Turns in one plane each, and the order they were made in; the first pair answered:
turn k_278:
[-2.31 -1.73 -1.64 -0.23 -1.80 -0.64  5.16  2.62  0.17 -1.03  6.66 -1.08
  2.13 -0.15 -2.64  0.09  1.91 -1.62  1.41 -4.14  0.83  1.87  4.02 -2.39] -> [-0.74 -2.49 -2.47 -1.34 -2.26  0.02  4.50  3.48 -0.74 -0.63  7.73  0.70
  2.87 -0.03 -1.29  0.62 -0.05  1.31  1.26 -3.48 -0.68  2.18  2.19 -1.97]
[-1.38  5.19 -2.07  0.85 -0.52 -1.43 -2.42  2.13  3.19 -3.35  1.59  1.33
 -0.18 -1.14 -1.75 -1.20 -2.72 -2.29 -1.90  4.14  0.43 -1.61  1.53  2.09] -> [-1.60  4.75 -1.64  1.46 -0.53 -1.62 -1.76  2.45  3.22 -3.04  2.02  0.59
 -0.20 -0.75 -2.20 -0.67 -2.34 -2.90 -1.78  3.73  0.97 -0.90  2.27  1.90]
[-2.33  2.06 -0.76  0.35  1.14 -2.45  0.37 -2.17  3.33 -0.40 -2.30  0.49
 -2.08 -1.91  0.34 -1.05  0.27 -2.02  0.41  2.48 -1.38 -1.37 -1.44  2.61] -> [-2.88  2.11  0.27  1.49  1.02 -3.14  1.36 -1.42  3.75 -0.14 -1.67 -0.70
 -2.05 -1.36 -0.28 -0.32  1.00 -3.28  0.54  1.62 -0.47  0.23  0.12  2.13]
turn k_916:
[-1.72  1.52 -2.24 -1.37 -1.21 -0.66 -2.61 -1.62 -1.13  1.05  1.66  0.35
 -0.24 -4.25 -1.95 -0.92  0.57 -0.63 -0.60  4.35  3.31  1.83  2.38  0.22] -> [-1.02  2.81 -2.96 -2.64 -1.47  0.09 -1.74  0.27  0.23 -0.28  1.41  2.39
 -1.15 -3.52 -1.04 -1.35 -1.53 -0.56 -0.96  5.35  1.59  0.36  0.34  1.48]
[ 2.66 -1.47  0.25 -3.39 -2.20  2.67 -2.80  1.91 -2.00  0.20  4.42  2.56
  0.39 -0.63 -1.59  2.09 -2.81  2.36 -0.17  1.06  0.94  3.82  0.81 -0.99] -> [ 3.32 -1.07  0.03 -3.69 -1.85  2.92 -1.76  2.93 -1.07 -0.26  3.87  3.47
 -0.05 -0.09 -0.86  1.90 -3.65  2.63 -0.08  0.80 -0.46  2.65 -0.80 -0.40]
[-3.03 -0.07 -1.73 -0.46  0.85 -0.16 -2.37 -5.76 -2.13  1.55  0.38 -1.09
 -1.44 -3.44 -0.16 -3.37  1.02  0.54  1.39  2.80  2.40 -1.36  1.04  0.68] -> [-2.68  0.94 -2.46 -1.44  0.27  0.61 -2.44 -4.38 -1.47  0.90  0.73  0.40
 -2.02 -3.51 -0.37 -3.55 -0.35  0.29  0.93  3.97  2.24 -1.79  0.23  1.41]
[-0.40 -2.90 -0.58  0.48  0.37  0.97 -1.79 -2.33  0.98 -0.94 -1.97 -3.29
  2.83  0.29 -2.12 -1.84  3.47  2.06  0.21 -1.67  1.95 -0.98 -1.58  1.02] -> [-0.55 -2.38 -0.93  0.23 -0.19  1.26 -2.77 -2.28  0.60 -1.12 -1.29 -2.64
  2.71 -0.26 -2.84 -2.28  3.17  1.88 -0.19 -0.37  3.21 -0.80 -0.88  1.14]
turn k_306:
[ 1.49  0.40 -1.79 -2.07 -0.78  1.01 -0.73  1.08  0.08 -0.75  1.03  3.41
 -0.20 -0.04  1.28  0.31 -3.06  2.62 -0.39  2.72 -2.77 -1.08 -2.94  1.59] -> [ 2.45 -0.93  0.08 -1.24 -1.06  4.22 -0.12  3.51 -1.52 -2.05  1.60  2.22
 -0.07  1.59 -1.55  0.34 -2.43  0.48 -1.99  0.67  1.42 -0.51  0.55 -0.88]
[-0.93  1.10  2.24 -2.19  1.15 -1.14 -2.25  2.75 -1.83  1.32  2.14 -0.24
 -3.00 -1.59 -2.76 -2.25  1.21  0.99  0.19  1.75  4.38  3.12  2.13 -4.06] -> [-1.95  1.88  1.29 -2.50  1.09 -4.53 -2.47  0.97 -0.47  2.69  2.33  0.26
 -2.94 -2.69 -0.43 -1.55  0.45  2.82  1.62  2.74  0.95  3.94 -0.41 -2.02]
[-0.07 -0.57 -0.49 -0.74 -3.35 -1.43 -4.59 -2.84 -0.32  3.56  0.84 -1.69
 -0.18  0.29 -0.75 -1.95  0.86  2.95 -0.58  0.52  1.82 -0.14 -0.63  0.25] -> [ 0.19 -0.73 -0.31 -0.56 -3.27  0.14 -4.54 -2.31 -0.59  2.88  0.69 -1.64
 -0.44  0.68 -1.65 -2.34  0.90  2.21 -1.08  0.44  2.94 -0.67  0.01 -0.42]
[-1.96 -0.12  0.26 -1.36  0.62 -2.18  0.52 -0.94 -2.51  1.43  0.85 -0.89
 -0.87 -0.45  2.27  0.90  1.89  0.87 -0.61  0.50  0.80  2.71  0.70  0.57] -> [-1.79 -0.19 -0.81 -2.55  0.52 -0.40 -0.13 -1.65 -2.90  0.30 -0.85  0.62
 -1.78 -0.92  2.63 -0.98  1.42  0.81 -0.97  1.73  0.52  0.03 -0.53  0.88]
Now pairs of rows:
(2 to 3 turns a pair)
[ 2.41 -0.66  0.11  1.12 -0.91  1.04  1.61 -7.65 -1.39  0.58 -6.73 -2.70
  3.41 -0.01  1.72 -1.22  1.26  4.61 -0.07 -1.21 -1.38 -2.45 -0.12 -2.32] -> [ 2.03 -1.40  1.50  1.98 -1.83  0.28  1.09 -6.51 -2.47  1.90 -3.33 -4.52
  4.67 -0.03 -0.68  0.72  2.46  3.75 -0.63 -1.64  1.70  1.75  3.70 -3.77]  k_916 k_306 k_278
[ 1.86 -3.87  3.44  0.98  1.45  2.97  1.90  4.83 -0.89 -0.30  2.58 -2.53
  1.04  0.86 -4.33  3.37 -2.25 -0.85 -1.59 -3.01  1.82  5.32  1.10 -2.22] -> [ 1.46 -1.26 -2.37 -3.17  0.52  5.62 -1.11  0.39 -0.58 -2.53 -1.93  3.31
 -1.71 -2.47 -1.31 -2.39 -4.44  1.26 -2.34  3.11 -1.86 -2.34 -5.35  1.19]  k_916 k_306 k_306
[ 1.77 -3.90 -2.95 -1.29 -0.24 -2.79 -3.27 -2.95 -0.31  0.71 -0.93  0.51
  0.64 -2.19  0.36  1.40  1.23  1.84 -0.48  1.52 -0.18  0.58 -2.22  0.54] -> [-0.12 -3.22 -2.49 -0.17  0.45 -3.26 -2.72 -3.90  0.44  0.24 -2.14 -1.14
  0.03 -2.72 -0.51  0.74  2.91 -0.65 -0.32  1.20  1.18 -0.17 -0.81  0.51]  k_278 k_278
[-1.35  0.38  2.32  2.52 -1.59  0.89  6.31 -3.50 -1.39  1.69 -1.94 -1.28
 -1.31  1.56  0.07  0.81 -1.12 -0.48 -0.23 -2.58 -3.21 -0.84  0.82  1.13] -> [-2.24  0.63  1.82  2.68 -1.62 -0.44  5.12 -5.16 -1.81  2.39 -1.47 -1.77
 -1.01  0.42 -0.02  0.45 -0.27 -0.29  0.05 -1.85 -3.01 -0.22  1.37  1.51]  k_916 k_306 k_278
[-0.95  1.15 -2.92 -0.98 -1.64  2.01 -3.32 -5.27 -2.31 -0.41 -0.91  2.09
 -1.65 -3.68  0.54 -3.75 -0.86  0.04 -0.13  3.50  0.98 -3.04 -0.14  1.47] -> [ 0.24 -0.37 -1.90 -0.40  0.04  1.15 -0.41 -4.87 -0.89 -0.64 -3.74  1.45
 -1.90 -1.57  3.35 -2.93 -1.13  1.65  0.99  0.48 -3.35 -4.69 -3.12  1.56]  k_916 k_916 k_916
[ 0.55  2.41 -0.98 -0.94 -0.97 -2.67  1.18  3.20  3.74  0.24  2.45  0.68
 -0.71 -0.27  2.81  1.70 -0.66 -0.50  0.63  1.89 -3.10  1.57 -2.78  3.78] -> [ 0.49  2.45 -1.40 -1.29 -1.14  3.04  0.75  2.97  2.15 -2.78 -1.22  0.99
 -2.81 -0.16  0.40 -2.19  0.19 -3.60 -1.57  2.19  0.64 -3.60 -1.11  2.25]  k_306 k_278
[ 1.70 -2.57 -0.46 -1.31 -0.73  0.93 -1.75 -0.65  1.34 -2.93  0.14  0.40
 -0.98  1.62  0.47 -2.22 -0.79  0.21  0.00 -0.40 -0.08 -1.79 -1.13 -1.65] -> [ 1.37 -2.91  0.71 -0.41 -0.75 -0.39 -1.28  0.67  1.32 -2.02  2.28 -1.01
 -0.15  2.18 -0.39 -0.36 -0.29 -0.54  0.34 -1.27  1.30  1.49  0.94 -2.53]  k_306 k_916
[-0.76  0.30  1.39  1.61  1.92 -2.79  1.65  0.78 -0.02  0.84  0.55 -2.94
  1.22  0.20  0.34  2.94 -0.23  0.37  1.47 -1.87 -1.53  3.49  0.29 -0.97] -> [-2.77  2.53 -1.67 -0.05  1.48 -1.94 -0.80 -3.20  0.04 -0.27 -2.33 -1.21
 -0.65 -2.91  0.54 -0.97  0.05 -0.26  1.30  1.85 -1.81 -0.52 -1.38  0.77]  k_916 k_306 k_278
[ 2.34 -0.19  0.82  0.58  1.00  0.82  2.73  4.30  2.71 -2.38 -1.31  1.03
  0.00  2.21  0.89  1.15 -2.37 -0.58  0.52 -2.15 -0.53 -0.33 -1.14  0.02] -> [ 1.52  0.82 -0.31  0.05  0.96  1.57  1.83  2.22  2.66 -3.03 -3.37  1.36
 -1.11  1.20  1.34 -0.71 -1.93 -1.17  0.48 -0.91 -0.92 -2.95 -1.95  0.75]  k_278 k_278 k_278
[-1.08 -0.63 -0.32 -2.63 -1.46  3.22 -3.40  0.51 -1.10 -0.22  1.92  1.28
 -1.36 -1.81 -0.88 -1.83  0.11 -0.28 -2.12  3.04  2.88 -2.34  0.03  0.62] -> [-3.08  0.78 -0.31 -1.66 -0.89 -2.64 -2.99 -1.22  1.20  1.99  2.57 -0.11
 -0.89 -3.10  0.95  0.15  0.41  0.13  0.32  3.25 -0.38  0.27 -1.13  2.43]  k_278 k_306 k_306
[ 0.57 -0.61  1.98  0.42 -1.82 -1.18 -1.80  1.08  0.29  0.88  4.79  0.68
  0.70  1.18  1.63  3.50 -1.23 -1.05  3.52 -0.85  0.08  3.19  1.16 -0.36] -> [-2.55  1.55 -0.38 -0.13 -0.94 -0.52 -2.96 -3.53  0.97 -1.04 -0.55  1.01
 -1.91 -1.34  1.93 -0.78  0.06 -3.50  3.46  1.66 -0.11 -2.32 -0.38  1.37]  k_306 k_278 k_278
[-2.46  1.21 -1.17 -0.57  0.70 -0.23 -0.79 -4.57 -0.53 -1.03 -3.49 -1.41
 -0.77 -2.78  0.49 -1.48  3.00 -0.39  0.89  0.17 -0.41 -2.95 -1.14  0.48] -> [-2.05  1.25 -0.02 -0.20 -0.02  2.37 -0.94 -1.09 -1.14 -1.96 -1.38 -1.86
 -0.63 -1.79 -2.60 -1.40  2.97 -2.62 -0.92 -0.05  3.91 -1.44  2.33 -1.14]  k_306 k_916
[-2.13  1.95 -1.99 -1.99 -1.77  2.60 -3.77 -2.09 -0.66 -1.60 -0.59  1.86
 -1.46 -3.82 -2.56 -2.22  0.93 -2.41 -1.04  4.08  3.80 -1.66  1.11  0.52] -> [-2.06  1.18  0.59  0.33 -1.72 -2.72 -1.92  0.59  0.89  1.62  4.37 -0.55
  0.75 -2.52 -2.49  3.27  0.93 -1.82  0.90  1.53  2.76  5.83  3.04  0.38]  k_278 k_306 k_278
[ 2.79  0.35  2.36 -0.82 -0.90  3.31 -0.40  1.33 -0.98 -3.81  2.18 -0.67
 -0.61 -0.97 -0.86 -0.39 -1.66  2.39 -1.19 -2.41  2.48  0.12 -2.56  1.73] -> [ 1.55  1.31  1.58 -0.68 -0.53 -0.70 -0.52 -0.53  0.61 -1.94  2.75 -0.89
 -0.44 -2.43  1.36  0.74 -1.79  3.84  0.62 -1.61 -0.66  1.80 -4.43  3.44]  k_278 k_306 k_306
[ 0.25 -0.54 -0.89  0.26 -0.86 -0.69 -1.05  1.36  3.19  0.58  0.31 -0.45
  1.89 -1.90 -0.63  2.39 -1.03 -0.76  1.90  2.34 -1.28  0.72 -0.04  0.30] -> [-0.16 -0.08 -0.69  0.22 -0.85  1.38 -1.15  0.82  3.10 -0.69 -1.36 -0.95
  0.77 -1.86 -1.64  0.58 -0.33 -2.51  1.39  2.35  0.12 -1.20  0.95 -0.26]  k_306 k_278 k_278
[ 1.19 -1.16 -1.56  0.18  2.24  2.22 -0.55 -5.37 -1.82 -0.21 -5.44  0.79
  0.23 -1.24  2.99 -2.50  0.84  2.68 -0.51 -1.74 -2.31 -6.24 -3.11 -0.20] -> [ 1.31 -2.20  1.93  2.19  1.19  4.50 -0.43 -0.73 -3.57 -0.46 -0.98 -1.89
  1.54  0.36 -2.87 -0.24  2.19 -0.99 -2.57 -3.62  5.47 -1.55  4.75 -3.60]  k_306 k_916
[ 0.38  0.73  1.60  0.32  0.88  2.04  1.82 -0.68 -1.22  0.09 -3.88  3.50
 -0.84  0.14  2.47 -3.55 -0.88 -0.50  0.25  0.73 -2.91 -2.99 -1.06  2.55] -> [-2.01  1.07  3.92  2.89  1.69 -1.30  3.51 -0.26 -0.08  0.93 -3.04  0.39
 -0.77  0.68  0.90 -2.05  1.24 -3.50  1.27 -1.35 -1.41 -0.02  2.28  2.03]  k_278 k_278 k_306
[-1.27  2.55 -1.71 -1.11 -0.64  0.70 -3.24 -2.07  1.39  0.48 -1.19  2.08
 -2.46 -2.36  0.21 -3.04  1.30 -0.84  0.11  2.49 -0.05 -3.28 -0.24  2.48] -> [-2.09  3.32 -0.70 -0.11  0.03  0.15 -1.84 -0.73  2.76  0.01 -1.65  0.87
 -2.91 -1.78 -0.52 -2.57  1.89 -2.81  0.30  1.98  0.63 -2.97  0.72  2.83]  k_278 k_916
[ 1.33 -1.45 -1.95 -0.28  2.58  1.59 -1.41  0.62 -0.82 -1.24 -0.57  2.88
  0.00  1.09  1.94  0.03 -0.31  1.57 -0.13  0.27 -3.65 -2.33 -4.44  1.62] -> [-1.78 -0.50 -0.81  1.79  3.63  0.60 -1.29 -2.05 -0.50 -1.50 -3.09 -0.66
 -1.25 -0.03  0.01 -1.60  2.80 -2.52  0.36 -0.35 -1.09 -3.25 -1.36  0.83]  k_278 k_278 k_916
[ 0.26 -2.09 -0.32  3.84  0.70  1.65  2.66  0.47 -2.11 -0.78 -2.96 -0.98
 -1.29  4.72 -1.89 -4.28 -0.71 -1.90  0.75 -1.03 -0.86 -7.65  1.07 -1.98] -> [-0.65 -2.20  0.62  4.68  0.07  1.21  1.67  0.37 -2.89 -0.05 -1.18 -2.31
 -1.07  4.02 -4.07 -3.44  0.44 -3.30  0.58 -0.90  2.26 -5.09  4.33 -2.84]  k_278 k_916 k_916
[ 0.78  0.17  0.80 -0.24  0.72 -1.38  1.22  1.63  1.99  0.09  0.86  0.41
  0.38  0.84  0.93  0.46 -1.65  0.41  0.50 -0.15 -1.83  1.24 -1.28  1.15] -> [ 0.99 -0.93  0.71 -0.06  1.12 -1.76  0.57  0.25  0.94  1.07  0.95 -0.84
  1.43  0.55  0.92  0.89 -0.78  1.66  0.76 -0.88 -2.13  1.76 -0.81  0.21]  k_916 k_916 k_278
[ 1.82 -0.61 -0.32  0.18  1.74 -1.17  0.41  2.82 -3.56 -0.51 -1.00 -0.84
 -0.42  2.26  2.26  1.75 -0.61  1.65 -0.06 -1.73 -1.68 -0.51 -5.42  0.98] -> [ 2.21 -0.82 -0.01 -0.21  1.54  0.30  0.31  3.05 -4.19 -0.96 -1.23 -0.87
 -0.32  2.33  1.82  1.50 -0.59  1.56 -0.45 -2.04 -0.77 -1.19 -4.90  0.43]  k_306 k_306 k_278
[ 0.89 -3.27  1.56  1.04  1.56  0.30 -0.27  1.25 -2.13  1.25  1.39 -2.67
  1.96  2.15 -0.40  2.78  0.52  2.37 -0.82 -5.02 -0.54  3.88  2.13 -2.21] -> [ 1.39 -3.44 -1.18 -0.99  1.11  0.57 -2.43 -1.81 -3.21  1.52  0.48 -0.36
  2.13  0.32  1.84  1.67 -0.30  5.71 -0.67 -2.64 -2.95  1.86 -1.27 -1.06]  k_278 k_306 k_916
[ 0.77  0.84  0.87  1.62  1.47 -0.92  2.38  3.57  3.13 -0.53  0.82 -2.44
 -0.55  0.67 -0.20  1.75 -0.61 -3.10 -0.53 -0.37  1.97 -0.68  2.11 -1.40] -> [ 1.62  0.29 -0.35  0.85  1.60 -3.13  1.93  1.07  3.43  1.30  0.07 -1.44
  0.46 -0.05  3.38  2.55 -1.24  0.76  0.96  0.04 -2.52 -0.90 -1.72 -0.08]  k_278 k_306 k_916
[ 0.35 -0.92  1.64  2.14  1.42  1.10 -1.47  2.25 -2.78 -4.23 -1.46  0.86
  3.12 -3.97 -0.89 -1.86  1.21 -1.88 -2.70  3.66  3.11 -4.48  0.10 -1.87] -> [ 1.18 -0.71  1.54  2.02  2.04  1.20  0.11  3.39 -1.51 -4.67 -2.38  1.98
  2.73 -2.81  0.43 -1.63  0.08 -1.51 -2.45  3.26  0.97 -5.77 -1.98 -1.00]  k_916 k_916
[ 2.63 -1.66 -0.55 -1.41 -0.49 -0.35  0.91  2.56  0.32  0.71  0.85  2.36
  0.58  1.76  2.59  1.04 -1.80  4.00  0.56 -0.40 -2.68 -0.05 -3.05  0.64] -> [ 0.84 -2.08  1.40  0.60  0.34  2.67  1.32  2.47 -0.88 -1.20 -1.58 -0.64
 -0.62  2.42 -1.39 -1.15  1.36 -1.97 -1.11 -2.17  3.22 -2.18  2.25 -1.82]  k_278 k_278 k_306
[ 1.70 -3.63  4.88  4.52  1.60  4.13  3.83  0.88  3.47 -1.60 -1.40 -3.84
  3.25  4.54  1.99 -0.71 -0.52  1.13 -0.91 -7.45 -1.28 -1.76 -0.34  0.24] -> [ 1.93 -3.27  3.64  3.52  1.29  1.76  3.54 -0.24  4.33 -0.31 -0.53 -2.47
  3.73  3.56  4.38 -0.23 -1.71  3.87  0.04 -6.15 -4.79 -1.04 -3.30  1.92]  k_278 k_306
[ 0.65 -0.91  0.04  0.14  1.15 -2.21 -0.92 -4.44  0.37  0.90 -0.95 -1.47
  1.77  0.20  0.48 -0.52  0.47  0.28 -1.26  0.84  0.01 -0.71 -2.67 -0.05] -> [ 0.04 -0.95  0.77  0.92  1.44 -2.66 -0.30 -3.68  0.51  1.03 -0.57 -2.50
  2.13  0.59 -0.17 -0.11  1.15 -0.83 -1.33  0.37  0.79  0.18 -1.22 -0.38]  k_278 k_278
[ 3.22 -2.18 -1.98 -3.81 -0.48  2.94 -0.57 -1.39  1.10 -2.49  0.50  3.23
 -3.16  2.47  1.42 -2.48  0.96  1.01 -0.49  0.15  2.62 -7.38 -4.90 -1.39] -> [ 1.43 -2.11 -0.98 -2.08  0.73  2.11  0.26 -3.11  1.79 -2.64 -1.57  0.94
 -3.86  2.21  0.92 -3.03  3.16 -1.46  0.08 -1.20  3.05 -8.41 -3.49 -1.63]  k_278 k_916
[-1.66  1.30 -0.14  1.67 -0.29 -3.06 -0.84 -2.63  1.34  1.16  0.80 -1.26
  0.66 -1.65 -0.49  1.08  0.95 -0.11  1.11  0.01  0.30  3.16  0.78  0.84] -> [-2.18  1.72 -1.28  1.31 -0.34 -0.54 -1.35 -3.49  1.13 -0.62 -1.70 -0.61
 -0.97 -1.92 -1.31 -1.49  1.47 -1.60  0.44  0.88  1.54 -0.30  0.85  1.14]  k_306 k_278
[ 1.61  0.07  1.55  1.49 -0.71 -3.87 -1.68  0.68 -1.13  1.12  1.98  1.24
 -0.02 -0.27  0.03  1.19 -0.04 -0.01 -0.92  4.86 -0.62  2.40 -0.66  0.53] -> [ 1.59  0.02  1.65  1.75 -0.92 -3.53 -1.63  0.93 -1.06  0.91  2.15  1.23
  0.07  0.24 -0.33  1.38  0.16 -0.22 -0.95  4.65 -0.21  2.60 -0.13  0.55]  k_306 k_306 k_306
[-2.51  4.15  0.64  2.10 -1.75  3.33 -1.05  1.06  2.25 -2.29 -2.29 -1.79
 -1.45 -3.93 -1.66 -1.92 -1.39 -2.86  0.11  2.85  0.01 -1.56  0.89  0.71] -> [-2.02  4.06  1.59  2.67 -1.44  2.83  0.28  3.08  3.23 -2.27 -1.75 -1.94
 -1.35 -2.75 -1.65 -0.88 -1.96 -3.45  0.51  2.04 -0.24 -0.57  1.30  0.91]  k_278 k_916
